One vector is turned by the same rotation once a step. Each row is the vector after some number of steps, and that number follows the row.
The counts run from 0 to 116.
[-1.39 -1.51 -0.76 -2.15 -0.02  1.93  3.15  2.19 -1.45  0.93  4.73 -1.02
  1.29 -2.44 -0.34 -3.94 -3.04 -0.19 -1.60 -0.70 -3.42  0.33  0.90 -0.86
  1.07  0.77  0.00  0.96  1.85  1.01 -0.56  1.52]
62
[ 1.03 -1.81 -4.22  2.65 -1.58 -1.95  1.16  2.10 -2.54 -0.38  0.92 -3.17
 -0.94  1.56  0.30 -1.81  1.00 -2.85  0.78  2.37  0.05  1.65 -2.30 -0.43
  1.54 -0.27 -1.22 -2.99  1.58  0.51 -0.24  1.88]
114
[ 0.93  0.45 -3.37  2.24 -0.04  3.22 -2.47  0.99 -2.45  0.72  0.17 -0.52
 -1.48 -0.29  0.73  1.22 -3.34  0.28  2.01  1.83 -0.76  1.72 -0.36 -0.87
  1.87 -2.65  1.67  0.59  0.75  1.80 -0.95  2.78]
31
[-0.85 -1.23 -1.59  2.52 -0.88 -3.87  0.70  1.14 -2.39 -1.11  0.15 -0.18
 -3.14  1.28  0.52 -1.18  3.36 -1.92  0.84 -0.15  0.88 -1.93 -2.92  1.18
  1.85  3.24  0.56 -4.86  2.49  0.43  0.40  0.98]
115
[-0.78 -1.09  3.41  0.38  2.89  0.34  0.05 -1.97  2.99  0.69 -0.61  2.95
  0.38 -1.99 -2.90  0.12 -4.35 -1.98 -1.66  0.41 -2.15 -0.35  0.05  0.41
  2.25  2.94  2.01  0.98 -1.84  2.47 -0.20  0.79]
6
[ 1.42 -0.68  2.05  2.13 -2.77  0.09 -0.32 -0.88  1.00  0.04 -1.42  4.36
  3.98 -4.22  1.19 -0.17 -0.07  0.38 -0.70  0.22  1.24  3.51  0.85 -1.59
 -1.13 -3.28 -2.29  2.99  0.85 -1.02  1.91 -0.11]
101
[-2.50  1.36  3.28 -0.22 -0.48 -0.16 -2.68 -5.03  1.32 -0.03  2.59  1.81
 -1.90  2.51 -0.72  2.36  0.99  0.04 -3.13 -1.76 -3.16 -1.11  2.37 -0.73
  0.06 -3.05 -1.72 -1.17 -0.25  0.20  2.11  0.92]
96
[ 2.13 -0.94  2.67 -0.93  1.74 -1.06  3.17  1.81  0.85  2.48 -4.05  2.45
  1.77  1.65 -1.54  1.68 -1.57 -0.03 -1.69  3.94  1.37  1.52  1.32  0.95
  1.36  4.55  0.23 -0.62 -0.55  0.03 -1.05 -0.19]
81
[ 1.25  3.65  1.22  1.30 -1.42  1.12 -0.39  1.32 -1.44  3.84 -1.99  4.63
 -2.41 -0.01 -0.32  3.39 -0.50  1.46 -0.47  2.12  0.22  0.90  0.94 -2.16
 -1.80 -1.31 -2.28 -0.65 -2.57 -2.62 -0.28  0.21]
22
[-1.43  0.57 -1.36  0.45  1.58  2.12  0.41 -0.65  0.86  0.96  1.73  3.80
  0.97 -1.92  0.24 -0.39 -1.76  0.96 -1.85 -0.61 -1.48 -0.46  3.74 -1.62
 -2.80  0.36  3.44 -3.79  0.55 -3.96  0.11 -1.05]
65
[ 1.26 -2.69 -1.08 -1.88  3.49  2.54  0.02 -4.57  1.84 -2.42  0.76 -3.03
 -0.76  0.89  0.82 -3.30 -1.82 -0.54  2.07 -0.18  1.58 -0.49 -0.82 -0.66
 -0.44  0.96  1.86  2.40 -0.95  1.59 -0.78 -1.21]
8
[-1.20  2.29  3.17  0.28 -3.31 -0.29 -2.42 -1.58  1.25 -0.07  0.07  1.62
  1.59  1.89 -2.66  2.89  1.50 -0.66  2.95  2.59 -1.41  1.25  2.81 -1.88
  2.49  0.57 -1.51 -0.80 -0.64 -1.49  2.91  0.17]
104
[ 2.91  2.21 -1.17 -1.73  1.46 -2.57  0.11  3.99 -4.60  0.66 -2.68 -1.57
  2.93  0.52 -2.27  1.32 -0.79  0.58  0.68  2.74  2.07 -0.15  0.18 -3.06
  0.59 -2.28 -0.43  2.63 -1.64  3.54 -1.79 -1.41]
78
[-1.14 -1.21 -1.58  1.58 -0.82 -0.03 -4.94 -0.01 -3.12 -2.00 -0.53 -3.52
 -0.77  0.04  0.43 -2.67 -1.40 -0.56  1.47  1.08 -2.05  0.39  0.64  1.23
 -1.98 -0.02 -0.02 -2.24  1.60 -0.79 -3.64  3.44]
39
[-1.72 -0.47  3.53 -1.88  2.99  0.42  1.14 -1.77 -0.99 -2.25 -0.17 -0.29
  1.73 -1.35 -1.80  1.96  2.44  2.91 -0.80 -2.62 -0.03 -1.89  0.06 -0.63
 -1.25  3.22 -3.06 -3.28  1.49 -0.86  0.24 -1.52]
72
[ 0.05  1.07 -0.50  1.27 -0.21 -0.64  0.68  0.49  1.19  2.10  0.50  3.84
  2.09  4.99 -1.06 -2.74 -1.09 -1.07  4.88 -0.37  1.58  2.83  1.24 -0.11
  2.07  0.86  3.18 -1.74  0.72 -3.07  0.53 -0.77]
112
[ 0.41 -0.91  1.12  2.39  0.72 -0.38  1.94  1.94 -2.71  0.70 -2.67  2.96
  2.63 -0.68  2.13 -3.05 -2.67 -1.48  0.66 -2.80  0.66  2.22  2.61 -0.20
  3.76 -0.15  0.86  1.12  2.07  0.80 -0.42  0.47]
34
[ 1.14  1.91  0.40  0.14 -1.82  0.99 -0.81 -1.81  0.79  1.30 -1.09  4.01
 -4.20  1.68  1.12  3.72  3.12  2.11 -0.65  0.21  2.00 -0.42  0.94 -1.82
 -1.73 -1.03 -2.78 -2.83 -0.21 -1.86  1.78 -0.84]
21
[-0.66  0.45 -2.52 -2.20  2.96  1.64 -2.08 -2.13  0.42 -1.54  0.05 -2.93
  0.89 -0.34 -2.39  2.92  1.15  4.11  1.27  1.83  2.12  0.91 -1.67 -0.33
 -2.79 -1.52  0.32 -0.19 -1.74 -1.55 -2.00 -0.54]
75
[-1.21  2.60  0.58  0.62  0.66  1.90  2.36 -0.20  0.40 -1.08  2.32 -2.31
 -3.51  1.49  0.49 -1.63  1.36 -1.19  0.84 -1.29 -1.97 -2.80 -0.04  0.45
  5.10  3.60  2.09 -0.50 -1.82 -1.71  3.00  1.01]
60
[ 0.31  0.31 -3.43  0.44 -2.09 -0.28  1.28  3.38  2.93 -2.96  0.93  2.60
 -3.17 -0.69  1.79 -0.18 -0.18  0.29  1.60  0.14  0.09 -2.01 -0.82 -0.07
 -1.04  1.07  4.27  0.00  0.06 -1.92  4.81 -2.45]
56
[ 0.78  0.67 -3.52  1.96 -0.22  0.44 -0.08 -2.77  1.90 -0.01 -0.75  0.19
 -1.47  1.17  0.18 -1.68  1.15  0.07  4.41 -1.44  3.21  0.93 -0.67 -0.24
  3.07  1.14  2.98 -2.01  1.42 -2.08 -0.21 -0.93]
111
[ 2.87  1.26  0.47 -1.36 -1.17 -2.27 -1.63 -2.37  0.35 -0.56  0.47 -0.53
  1.68  1.85  0.24  1.36  2.89 -1.06  1.96 -6.47  0.41 -0.78 -1.07  1.31
 -1.51  1.15  0.58  1.15 -0.74 -1.44 -2.38 -2.17]
44
[-1.42  1.15  2.59  0.79 -4.32 -3.08  1.19  1.55  3.46  0.33 -1.68 -2.71
 -0.68 -3.50 -1.82  1.86 -0.69 -0.24 -2.83  2.11  1.86 -0.49  0.33  0.53
  1.05 -2.07 -0.95  2.66 -1.97 -0.78 -2.60  1.64]
50
[-1.10  1.35  0.76 -0.67 -2.75 -3.70 -4.31  2.87  1.61 -2.74 -1.29 -1.21
 -0.21  1.17 -1.95  1.86  4.17 -0.42  1.45  0.55  1.23 -1.14 -1.44  1.95
 -3.69  1.08  0.73  0.09 -1.44 -1.34  0.99 -1.31]
48
[-1.07  0.50  1.74 -0.18 -1.19 -1.39 -3.38  0.74  1.87  1.98  0.85  5.54
 -0.15 -3.05 -1.33  0.97 -1.45  0.05  4.00 -0.79 -0.19  0.25 -0.99 -2.95
  3.51  2.76  2.43 -0.39  1.66  0.84  0.80  0.04]
108
[-3.11  2.30  4.01 -0.09 -3.52 -3.88 -1.17  2.58  2.71  0.30 -1.03  1.40
 -0.43 -1.15 -2.74  2.35  1.95 -0.75 -1.55  1.60  0.11 -0.13 -0.25  1.82
 -0.29 -0.25  0.18 -0.02 -0.46 -2.00  1.16  0.15]
49
[-0.81  1.79  1.35 -1.13  1.64  0.97  0.24  1.72 -5.28  0.40  2.24 -1.90
  4.82 -0.89 -1.19 -2.09  1.00 -0.48 -2.23 -0.28 -1.33 -0.50  0.07 -1.16
 -0.22 -0.08 -3.52 -0.39  0.34  0.11 -0.43 -0.56]
70
[-0.40 -2.27  1.44 -0.81  2.00 -0.39 -1.16 -2.22  0.23  0.64 -0.34  4.39
  0.73  0.87  2.41 -2.77  1.37 -1.53 -1.93 -0.62 -2.03  0.87 -0.68  4.79
 -3.89 -0.90  0.65  0.83  1.73  0.49  3.86  0.66]
92
[ 1.62  0.90 -3.77 -3.55  1.36 -1.00  0.37 -1.25 -0.11 -0.50 -1.21 -1.30
 -2.48  4.16  0.36  1.44 -0.36 -2.02 -0.33 -1.77 -1.07 -1.42  0.93 -0.59
  1.35 -2.26  2.11 -1.10 -0.14  5.93 -0.68  0.43]
87
[-2.92  2.17  0.40  2.24  4.32 -0.20 -0.06 -2.52 -3.20  0.01  0.58 -1.79
 -0.15  1.36  1.63 -0.17  3.22  1.64  0.27 -0.46 -0.82 -1.02  0.32  0.13
  0.57 -0.54  0.69 -2.40 -0.83 -4.05  2.90 -2.32]
68
[ 2.53 -1.77  0.89  0.33 -0.60  1.17 -2.31 -1.55 -1.81  0.42  1.10 -2.16
 -2.57 -2.29  3.20 -0.11 -0.61  1.73 -0.09 -0.57 -1.99 -0.73  0.51 -3.11
 -1.91 -1.42 -3.76  2.87 -0.25  0.97 -1.52  1.82]
98
[-2.65  0.85  2.86 -0.61  1.10  1.99  1.86  2.36 -0.30  1.39  3.97  0.90
  0.00  0.76 -0.80 -3.82 -1.19 -1.21 -0.61 -0.95 -3.40 -1.29  1.09 -0.60
  3.43  2.66  0.61  0.97  0.33 -0.89  2.03  1.09]
61
[-2.32 -0.93 -2.27 -0.50  2.61  1.58  1.65 -2.04  1.02 -1.85  2.01  1.16
 -1.36 -2.44  2.09 -0.99 -0.36  1.34 -0.32 -2.37 -1.36 -2.68  1.30 -0.74
 -1.03  2.58  2.81 -3.06  2.58  0.14  0.40 -2.34]
64
[-0.86 -3.11  2.57  2.44  0.32 -0.75 -1.98 -0.57 -0.89  0.47 -1.14 -1.61
  0.46  1.09  1.42 -2.96 -3.28 -1.18 -0.14  2.72 -1.81  2.56  2.62  1.84
 -0.27  2.78 -0.50 -2.38  3.69 -2.85 -3.20  2.64]
38
[-2.37  0.01  1.34  1.91 -1.07 -2.98  0.22  1.90 -1.52  1.31 -0.44  3.82
 -0.99  0.39 -2.55 -1.47 -0.64 -2.23 -1.26 -1.83 -0.35 -2.50 -1.17  1.25
  2.22  3.02  0.80 -4.82  1.23  0.08 -1.64  2.38]
116
[-1.54 -0.12  2.18  0.40 -3.20  3.47  1.44  2.68 -1.20  1.59 -2.41  4.23
  2.20 -1.36 -0.90 -1.59 -0.43  0.20  1.75  1.07  1.98  1.41  0.20 -0.37
  0.82  1.00 -3.74  1.91  0.47  1.26  2.36  0.75]
26
[-4.24 -3.02  1.47 -3.28  2.17 -0.14 -0.15 -1.03  3.01  0.12 -1.31  1.96
 -2.12  2.44 -0.23 -0.09 -0.41  0.61  1.48  4.19  0.90 -0.18 -2.40  3.59
  0.08  0.22  3.57 -0.84  0.99  3.07  2.69  0.29]
84
[ 2.34 -1.27 -4.69  0.44 -2.25  1.04  1.18 -2.42  1.41 -0.46 -1.14 -0.66
  1.50 -2.74  0.20 -1.06 -0.81 -0.09  3.61 -0.43  2.27  2.98 -1.54 -1.74
  2.34  0.83  2.73  0.53  0.34  0.82 -2.69  0.41]
110
[-0.41  0.34 -4.24  2.17  3.44  1.81  1.13 -3.40 -3.19 -1.65  1.90 -4.57
  0.74 -0.88  1.72 -0.36  1.48  0.32 -2.10 -0.16 -0.41  0.77  0.70 -0.26
 -1.09 -3.47  0.70 -2.05 -1.07 -3.54  1.15 -1.31]
67
[ 0.68  0.27  0.02 -3.05  2.90 -1.89  1.57 -3.02  1.03  2.22  0.40  2.98
 -3.17  4.83  1.60  2.02  0.39 -1.77 -2.42 -1.31 -2.23 -0.15  0.76  0.51
  2.13 -1.44  2.75 -0.64  1.52  3.21  0.08  1.28]
88
[-2.75 -0.64  3.31 -4.31 -0.05  2.76 -0.16 -3.43  0.53  0.78 -0.06  2.89
 -2.43  0.57 -0.77 -3.82  3.67 -0.37  1.18 -1.41  2.07 -0.39 -2.38  1.23
 -2.90  1.31 -3.13 -0.34 -0.37 -0.38  1.25 -1.88]
17
[-3.17 -1.10 -0.59  0.59  0.21 -3.58 -6.22 -2.15 -1.38 -2.55  0.37 -2.05
 -1.38 -0.46 -0.41  0.49  1.20 -0.90  0.20 -2.11 -1.79 -1.21 -1.69  2.63
 -0.64 -1.73  1.53 -2.58  3.34  0.91 -2.65  1.91]
40
[ 2.03  1.08 -0.85 -0.24 -1.60 -1.81 -1.55 -1.70 -2.08  0.42 -1.07 -3.06
  1.20 -0.48  0.48 -1.10  1.42  0.51 -0.79 -5.38  1.92 -0.61  1.43  0.13
 -1.09  0.24 -1.21  2.73 -0.47 -0.27 -6.34  0.05]
43
